Each run below is a few steps of one of 6 hidden systems, one row a step.
run 1, Q (10 x 20):
[[ 29 -10   4   0 -24  -3 -13  -1 -16  11 -36   3  13  -1  -1 -15   1  22
   -8 -17]
 [  7 -10  31  23  -9 -18  20 -11  -2 -12 -16  -2   3   6  18  13   0 -13
   26  -1]
 [ 19   1  32 -28  11   2   3  -6  18 -20  -2  10   0   4 -12 -25  14   8
    3 -10]
 [ 14  -7   4  11  13 -34  -2 -25   4  -5  16 -35  -2   3   5  -7   7  -1
  -19   1]
 [-29  15   0 -15   8 -11 -21 -13  15 -20  25   3   1   9   3  -2 -12   6
   26   1]
 [-20  13 -15  15  24   4   4  14  22  11  17  -2   6   3  -5 -21   8   1
  -26 -16]
 [-15  10 -40  -3  13  -5  15 -16 -12  11  12   8  -3 -12  -6  28  -1  13
    5  11]
 [  5  13 -17   8   1  51 -14  18  -4   9   6  -3  15   6   8   2 -12   4
    9  -1]
 [ -5 -16   2  11   1  11  19  28 -11  11   2  11 -19 -11  -9  17   1 -21
  -11  30]
 [ 17   3 -12 -35 -32  13 -14   3 -15   6 -25   1 -10  -5  -5   2 -11   1
   -9   4]]
run 2, C:
[[ -8   7   2   4  29  16   2  11  15  -1  32   2   7   3 -10 -26  12   8
  -24  -5]
 [  3  11 -38   4  23  -5  12 -16  -2   9   8 -24  -9  -4  -1  33  -2  -5
    3   9]
 [-23   9 -20  -1 -20  25 -34   9  -4   3  18   1  15   5  10  -7 -17   5
   11   0]
 [-18  13  -4  19  15   6  19  32   0  18 -15  15 -13  -1  -7   6 -18   2
  -18   4]
 [  4   8 -28 -27 -33   2   7 -13  -6   7 -23  14   3 -16  -3  19   0   2
   12   1]
 [  9 -12  23  25 -23  13  -5  10 -26   9 -14  13  19   3  13 -17  -8  17
   -5  -8]
 [ 18   1  32 -14   7  -4  23   8   7 -13 -21  10 -19  -5 -11  13  -8  -3
   11  21]
 [ 25 -16   4 -22 -31  -6 -11 -14   2  -4  -1 -17   4  -7   3 -17  20 -15
  -16  -5]
 [ -4 -22  28  23  19 -35 -12  -7 -15  -7   7  -6 -10  12   1  -5  -1  10
    3   4]
 [ -6  18   7 -23  14  -6   1  -8  38 -21   3  -7  -7  10  -2  -6   6 -18
   16 -15]]
run 3, F, 10 rows:
[[  3 -23  16  17  -4   9  13  18  -4   8 -21   3 -10  10   8  -6  20 -31
   -8 -23]
 [ 12  -6   3 -16  -8 -33 -15  -9   3  -6 -13   8   4 -13 -23   1  -4  32
   12  18]
 [ 11   1  28   3  -9   8  17 -14   5 -12   4 -12   5  12  24 -20  10 -23
  -11 -24]
 [ -5 -15   6 -11  30 -17 -11   5   5 -10   3  16 -16   0 -28   9  11  11
   26  14]
 [  6  24   5  -6  -3   1  11 -22  12  -9  25 -22  11   0  16 -21  -8   2
  -30  -3]
 [-21 -17 -12  -2  25   7  -5   5  -9  -1  14   8 -22  11  -6  20  16 -21
   24  -2]
 [-10  33 -13  -1   1   1  -9  -1  12   3  14  -3  17  -6  -2 -12 -29  30
  -17   9]
 [ -9 -10 -20  13   5  18  22   4 -15  15  -1  -1 -13   4  11  19  16 -33
   -4 -12]
 [  1   7 -16  -5 -11   5 -32  10  -4   6  -7   8  15  -7 -14   2 -22  35
   16  18]
 [  6   2  11  29 -15   8  28   9  -3  12 -17 -10   2   2  24   1  -4 -25
  -21 -10]]
run 4, Z (10 x 20):
[[-26   0  -9  -9 -11   9   3  -8 -38   6  12  34   1  -3   5   5  -7  18
    4   3]
 [ 10  14   0  26   3  18  -7  24  15  10 -27   2  23   7   0  -7 -15  18
   11 -15]
 [  7  -4  -1  -1 -13  25  36  10  -5   4   1  10  -4 -16   2  21   9 -25
    1  22]
 [ 30 -10  11  -6 -22  10 -31  -1 -22   1  -7 -17   7   2   6 -14 -16  16
  -12   7]
 [ -7 -11  22  19  -7 -27   1  12  21 -10 -12 -10 -10   2   2  13  -3 -28
   21  13]
 [  2  -2  14 -44 -16  -6   2  -8  -5  -8  -8  14 -19  -1  -8 -20   9  -6
  -22 -11]
 [ 11 -15 -11  24   6 -34  -3 -21   3   6 -13 -19  12   4   3  -1  19   5
    0 -25]
 [ -8  11  19 -15  22   3  23 -23   2 -24  22  14  -3   7   5   3   6   1
   22  -1]
 [ 11   7 -17  -1  27  19 -16  10  16   7  15 -21   3   7  -8 -21  10   4
  -24 -15]
 [-18   4 -27   8  14 -17   9 -11  -8   5  22  -6  -8 -10  -3  31  -8   3
    6  29]]
run 5, F, 10 rows:
[[-18  -4   1  22   7 -27  10  -7 -22  11  15  13   3  -7  -3  -3  -8  29
  -22  14]
 [ 19  18 -21 -23   1  23   9 -17   0  -1 -17 -16  -5   8  13  17   1 -14
   13 -19]
 [-14 -15   6  27   0  10 -13  30  11   4  19  16  19  -5 -11  -9   5   8
   12  17]
 [ 14  12   2  -5   2  -9  18 -10 -26   8 -18 -14 -23   1   8   9 -24   5
  -31   7]
 [  0  -9 -16 -13 -20  11 -21  10  27  -4  -5  -5   9  -2  -4   2  19 -26
   28  -8]
 [-19  -7  25  22  -5 -20   0   5 -21   4   3  20   2   1   3 -18 -15  24
  -17   5]
 [ 25  13 -14 -21  10  -2  18 -17  10  -2 -30 -15 -12   2  -1  17   9 -11
    7 -19]
 [ -6 -19  12   9 -12  10 -15   7   9  -9  30  14  26  -8  -5 -18  17   7
   14  13]
 [  7   9  18   4  26 -11  11  -7 -23  -1 -10 -14 -28  15   9   7 -23   5
  -18   0]
 [ -1   8 -21 -24  -9   8  -4   3  40  -7   7  -5   6 -10 -12   6  16 -22
   18   6]]
run 6, V, 10 rows:
[[-26  23  -5  34  16  -8  11  11  18   6   8   2  15  -1   3   3 -21  14
    2   6]
 [-10  23 -25 -30   4  29  22  -8   6   2  10  12  -2  -3   1  -1  10  -9
  -10 -14]
 [ 19 -14 -26  20   6  25 -11  14 -22  23   0  -6  11  -7  -9   9   4  15
   -5  10]
 [  1  18   6  -1 -37  18   1   8   6  -4  -3 -12   5  -2  21   9 -30 -19
    6  19]
 [ -3 -21  -3 -19 -15   4 -15  25   4   7 -25  16 -17   1 -15  -6  18 -22
    0 -15]
 [ 11  -7   2   4 -25 -37  -5 -14 -13   6 -23   2   9 -12  -4   2 -12  30
   -4   9]
 [ -4   2  27  -5  -1   2  12 -17  -9 -18 -15  11  -4  19  19   5  -1  -8
   32 -23]
 [ 11 -18  24   2  19  -3  10  10  11  -7   9  22   8  -9 -25 -14  24  16
    5  11]
 [ 22   4   9 -11  12 -14  10 -31 -10 -13  18 -30 -14   1  11   4  -6  -2
  -17  15]
 [-12  -9   1  18  25   2 -28  11  17  -8  17 -19  -3  20   4  -5   6 -18
   18 -13]]
run 7, M, 10 rows:
[[-16   1  -8   0 -34 -10   5   1  -9   5   2  21  10 -21  -4  15 -15  13
   10  32]
 [ 20   5  10   0  12  40   9   4 -18   2 -19   1  -3  20  16  -1   2  -6
    7 -27]
 [  8 -24   0   6 -10 -19  -1  21  22   5  -8   6   2 -20 -26   7  21  -7
    7  24]
 [ 23   2  18 -19 -20  14 -10 -25 -25 -11   7 -14   4   8  21 -12 -13   8
   -8   0]
 [-11 -13  13  10  18 -28 -12  12  24  -6 -19   0 -12  14 -11  -3  11 -12
   17 -20]
 [ -2  18   3 -20 -22  -7  19 -19   6  -6  18  13  18 -19  -1 -18  -3  19
  -21  13]
 [  5  -5  -3  17  43  -4   4 -16 -14   0   1 -12  -8  20   8   9  10   4
   12 -24]
 [-19  12   0  11  -7  -1   3  19  32  -3  20   7  16 -16  -9   1 -12   2
    8  33]
 [  9   6  -6  -8  15  27   8  -8 -23   6  11 -17 -17  12  14  -6  -1 -11
  -33 -13]
 [-14  -7 -29   5   4 -22 -30  18  15   8  -9  -4  -6  -3 -21  17  -3   2
   20   9]]
run 8, V (10 x 20):
[[ -3  -6 -15 -20   3  -5   6  22  -4  12 -21  15 -30 -12 -25  18  -1  -8
   -8  17]
 [ 24   2 -10  -2 -27  -9 -20 -24   0   0 -17 -18  26  -1   9  -9  -2  18
    6 -16]
 [-24 -17  26  19  -6   2  14  12 -22  -3  -3  27 -10   8  13   7  -4 -14
   20   1]
 [ 24  13  12 -30  10  -5   6   2  27 -11 -14   8   1 -11 -26 -10   3  18
    1   8]
 [ 13 -25  -1  10  -2 -14   5 -31 -25  -1  14 -20   2   2  17   3  23 -10
   -8  -7]
 [-17   7  21  11  24   1 -23  18   8 -13  11   0  -9  15  -2   0 -26   9
   23  14]
 [ -1  12  -2  -7   0 -10  26  -4  31   1   5  -6   3  -8  -2 -18  19 -18
  -31 -14]
 [-14  -8 -36  -3  19  -7 -19 -12 -29  10  14  -2 -12   2  -6  19   2  15
    5   3]
 [  3  27  10  25  -2  23   5  10  16   2  -3  -9  25   9  19 -12 -25   9
    0 -10]
 [-15  -5 -18 -16  -6  14  22  13   5   6   7  20 -13 -15  -9  15  19 -29
   -2  13]]
run 9, Z (10 x 20):
[[ 16   4 -22   3 -21  19   6  10  -5  24 -16   2  18 -14  -4 -11   5  11
  -31  -7]
 [ 12 -12   7  25 -10   2   9  -8 -27   0  -8  -3   5   0  17  30 -11   1
   28  16]
 [ 13   2  35 -15 -14  23 -14  21  19 -17  -3   3   2   5  -1 -20  -9  -7
    7   7]
 [ 14 -19  -5   7  -7 -23   8   9   3  11 -13 -19 -19 -10  -8   5  12 -25
  -30   7]
 [  0  -4   7 -24 -19 -29 -12 -37 -17 -16  -3  -1  -5   3   9   3  -5   9
   17  -2]
 [ -9  -5  23  16  18 -11  -4   9  26  -8   1   5   8  14  -2 -27  19  -5
    5 -29]
 [ 11  13 -18 -21  28  -2  35 -17   1   2   2   0 -14  -9 -12  12  16   0
  -16   0]
 [  0   2 -22   3   2  10 -26 -24 -11  -2  31 -21  20   8  15  -5   1  13
    6  -9]
 [-24   4  11  21  34   0   0  26  12  -2  17  10  -8   5 -13   4 -13   7
   12  18]
 [-13  28 -32 -28 -13  18   1  11   7  13  -7   2  -8  -7  -4   0 -15  -6
  -22  -2]]
run 10, C, 10 rows:
[[-19 -11  -7   2  -4 -11  23   0   5   8  16  29  12 -19 -13 -13  29   4
  -17   0]
 [ 24  12  -6  -2  22   6   9 -28 -23   0 -13  -9   3  12  11  12  -5  23
   11 -18]
 [  7  -6  13  15 -11  28  -9  20  20  -9  16  -6  19  -2   4   2   0 -16
   26  21]
 [ -1   7   1 -20  12   1   6   7 -11   6  13  -2 -26  -5 -11  -9 -10   2
  -44  18]
 [  3  -5 -25   4 -15 -26 -22 -10   0   7 -28 -22  -6   3   4  20  -7  -8
   15  -8]
 [-36  -1  21   6 -16   1  -5  10   2  -7  12  35  12   5   6 -23  -2   5
    9  -8]
 [ 19   8  -5  -4  31   6  35   2   5   8 -25   8 -10  -1 -13   5  16   3
  -10 -17]
 [ 19  -9 -12  -3 -26   6  -3 -26  -6  -6  17 -11  27 -15   7  11  12   6
   20  17]
 [  2   1  31  13  16  19 -13  17 -16  -5  10  -8 -11  18  10 -16 -24   4
  -15   7]
 [  0   4 -13 -16   1 -20   1  12  31  -1 -14 -13 -21 -10 -20  18   0 -24
    2  17]]
run 11, M (10 x 20):
[[ -2   4  -8  12 -18   0  -6   5 -20  18  -3 -16  -4   1  13 -11 -21   1
  -45  -1]
 [-12   5 -21 -25   6  -6  -8  -2  -1  -1 -23   6 -25   6  -7  27  -7  -9
   27  -5]
 [ -9  -4  -6  13 -33  18   3  10  -5  13  -4  26  31  -9   7 -15   9   8
   -1 -12]
 [ 27 -11  17   3  16  -2  25  -1 -25   2 -26   2 -20   0  -4  21  -1   3
    1  11]
 [ 18  -7   3  -8 -14  17 -18   4  28 -12   7  -5  24  -5  -5  -5  16  -5
   31   6]
 [  6 -21  35  11  -8 -18  -1  -1 -18  -2   5  -9 -12   7  10 -21  -1  -8
  -30   1]
 [  6  20  -2 -32  13 -21 -13 -14  26 -16 -11  -8  -9   4 -15   0  -6  13
   15  -4]
 [-26  -3  -4  18 -13 -13  12 -19   1   1  23   8  21   0  17 -18  17  -4
   -8 -20]
 [ -3  14   9   6  40  -5  16   3 -10   0   1   9 -15   3 -11  11 -21  25
   -1  14]
 [  3  16 -28   8   0  24   8   1  29   3  19 -20  22  -6   8   7  10 -18
    7  -1]]
run 12, Q, 10 rows:
[[ 16 -10  -2  42   8  -6   3  21   9  15  -6 -22   8  -7  -5   9  -4  -1
  -10  20]
 [-12   8   4 -40 -24  13  12 -14 -10 -13   7  19 -12  -5   6   9  -4 -14
   13   9]
 [ 19 -17   2  15  11   5 -30  23  -1  14 -18 -15  -3  11  -8 -20   4   7
  -18 -17]
 [-15   2   5   4 -28 -32  24 -17   4  -6   0   7   3 -16   7  19  -7  -7
   12  22]
 [  9   6   8 -20  12  26 -15   2  -1  -5 -14   8  -1  20   2 -24   5   6
    3 -39]
 [ 10 -16   3  35   9 -32  17  -3   9   6   6 -12   9 -15  -9  10  10   5
   -5  23]
 [ -6  25   4 -39  -6  19   0 -23  -4 -19  10   3  -5   9  15  -3 -15  -1
   11  -7]
 [  4 -21  -4  29  26  -4 -20  26  13  10   7 -15   0   6 -14 -12  15  -4
  -11  -4]
 [-23  20  -9 -19 -22 -17  20 -20  -3  -5  12  12  -1 -15   5  12 -18   6
   -3  23]
 [  3  -2 -17   4  18  29 -25  14  -2   9 -13  -8  -2  21   3  -9   6  -4
    6 -36]]

Which system made each run below?
run 13, 2 rows:
[[ 32  -1   0 -30  21  -2  -6 -12   1  -7   7 -26 -18   0 -13  -6   8   2
  -21   6]
 [-13 -10  -8   8 -17 -20 -36  -9   1  -6  26 -25   4   2  10  -1 -11  -6
    7  14]]
 | Q
run 14 (2 x 20):
[[  2 -13  24  -6 -24 -16 -17  -2  15 -12 -14  -4   2  11   7 -26  12 -17
    1 -24]
 [ -5 -19  20   7  27 -31  17 -10   4  -9  10  13  -6  -1 -13  -9  27   4
   -1  -4]]
 | C
run 15:
[[ 20 -10 -22 -11  -1   5  -8  -4 -15   5  11 -12  -4 -17 -13  24  -1   8
    3  37]
 [ -7   6  11   8 -22  19 -22  16   2  -3   3 -21  -1  15  24 -10 -25 -24
   -5   0]]
 | F
run 16, 2 rows:
[[ 22  14 -20 -24   4 -12   2 -28  11  -5  -8 -34  -8   1   5  13   2  -9
   -4  -9]
 [-24 -23  -2  30  -1   5 -28   9 -14   5  20   7  13  12   9 -11   7   1
   14 -11]]
 | V
run 17, 2 rows:
[[  0  -2  -5  -4  22  16   0  11 -28   8  15  -8 -28   3  -4  14 -15  -3
  -19  24]
 [  1  10 -31  -2 -12  14 -33  18  21  10 -13 -20   5   4  -1   6  -9 -11
   10  -7]]
 | M
run 18 (2 x 20):
[[ 30 -14   0  29  19  -3   6   2   6   3 -16 -28  -1   6   3  22  11 -13
   18   0]
 [ -8  -7  21 -20 -25  10 -18  12   8 -17  27   7   0  -7  -4 -11  -5 -11
    4  30]]
 | M
run 19:
[[ -9 -19 -12  10  -8  17 -13  22 -20  16 -23   5 -16  12   6  14   3 -23
   11 -15]
 [ 12  -2   1 -17 -36   6  -4  19  -2   8 -32  20   2 -16 -15   2  -9   7
    0  14]]
 | M
run 20:
[[ 26  -3  26   1   0  -4   3  12  -6  -4 -24 -15 -21   1  -2  14 -24  -6
    0  24]
 [  4  -8   9 -23 -27  -8 -15  13  29  -8  -4  -6  -6  -7 -11 -17  11 -26
  -11   4]]
 | F
run 21 (2 x 20):
[[  0 -17   1  18 -11 -31   0 -14   8  -5 -21  -9   4   4   9  15  13 -15
   30 -17]
 [  2   8  32  -7   2   5  11  -9   6 -14   7  27  19   3   0 -29   5  25
    6 -11]]
 | Q
run 22:
[[ 37 -19  -2  17  19  -5  -3   5  13   2 -13 -25   0  -3 -13  15  19  -6
   14   9]
 [ -2  -7  23 -13 -32   2 -22  -2   3 -17  26  -9   5  -2  10 -13 -11 -11
    3  23]]
 | M
run 23 (2 x 20):
[[-18  17 -22 -11  17  33  14   1  -7   9   8  22   1   5   2  -8   8   5
   -9 -26]
 [ 17  -5 -25  26  20   9   6  10 -10  20  -2  -9   6 -11 -12  25  -2  15
    1  21]]
 | Q
run 24:
[[ 12  22  11   2   9  46  20  25  13   0  -6   1   1   5   6  -1 -12 -11
   -3   2]
 [ 15 -15 -21 -11 -17  -1   0   5 -13  12   3  -3  -8 -24 -16  15   6  -3
  -17  33]]
 | C
run 25, 2 rows:
[[ 10  -8   1  -3   6  -4  19  -4 -12  -2 -17  11 -10  -7  -7  36   1   0
   33  22]
 [ 28  -7  28 -17 -15  16 -17  -7   6 -17   6  -5  16   6   5 -28   8   6
    4  -5]]
 | V
run 26 (2 x 20):
[[  1  -3 -37  10 -11   4 -12 -16  -3   9  14  -6  27 -12   3  17   8  11
   23   7]
 [-13  -5  29  24  -1  19   4  22 -22   0  -3   7 -13  15  18   2 -23 -11
    3   7]]
 | M
run 27, 2 rows:
[[-13  10  12  21  11  14 -16  25  -8   1 -10  -8 -14  22  14   7 -35  -6
    9   0]
 [ -6  13 -22 -10 -15  -7  19  19  25  15 -17   9  -4 -22 -20   7   2  -8
  -17  12]]
 | F
run 28:
[[ -8  -1  24 -15 -22  -3  13   1  -2 -15   7   4 -18  -7   6  13 -13 -23
    9  33]
 [ 17  -2  -1 -14  14  22 -24   7   3   2  -8  -2   3  13  -7 -28  13  10
  -10 -33]]
 | M
run 29 (2 x 20):
[[ 24  14  -5  12   4   6   3  22   9  13 -21  -9   5 -10 -14   8 -22  21
  -10  22]
 [ 14 -20  -1  -4 -39   9   3   7  -7   6  -5 -11  -5 -11   8   4  11 -33
  -13  10]]
 | F
run 30, 2 rows:
[[ -8  -2  15 -20  25 -20 -11   2   7 -12 -15  22 -16   9 -22  -5   2  19
   18 -10]
 [  8   6  -4  10  -9  -3  27 -18  28  -2   4 -12  25  -6  12  -9  26 -16
   -5 -21]]
 | C
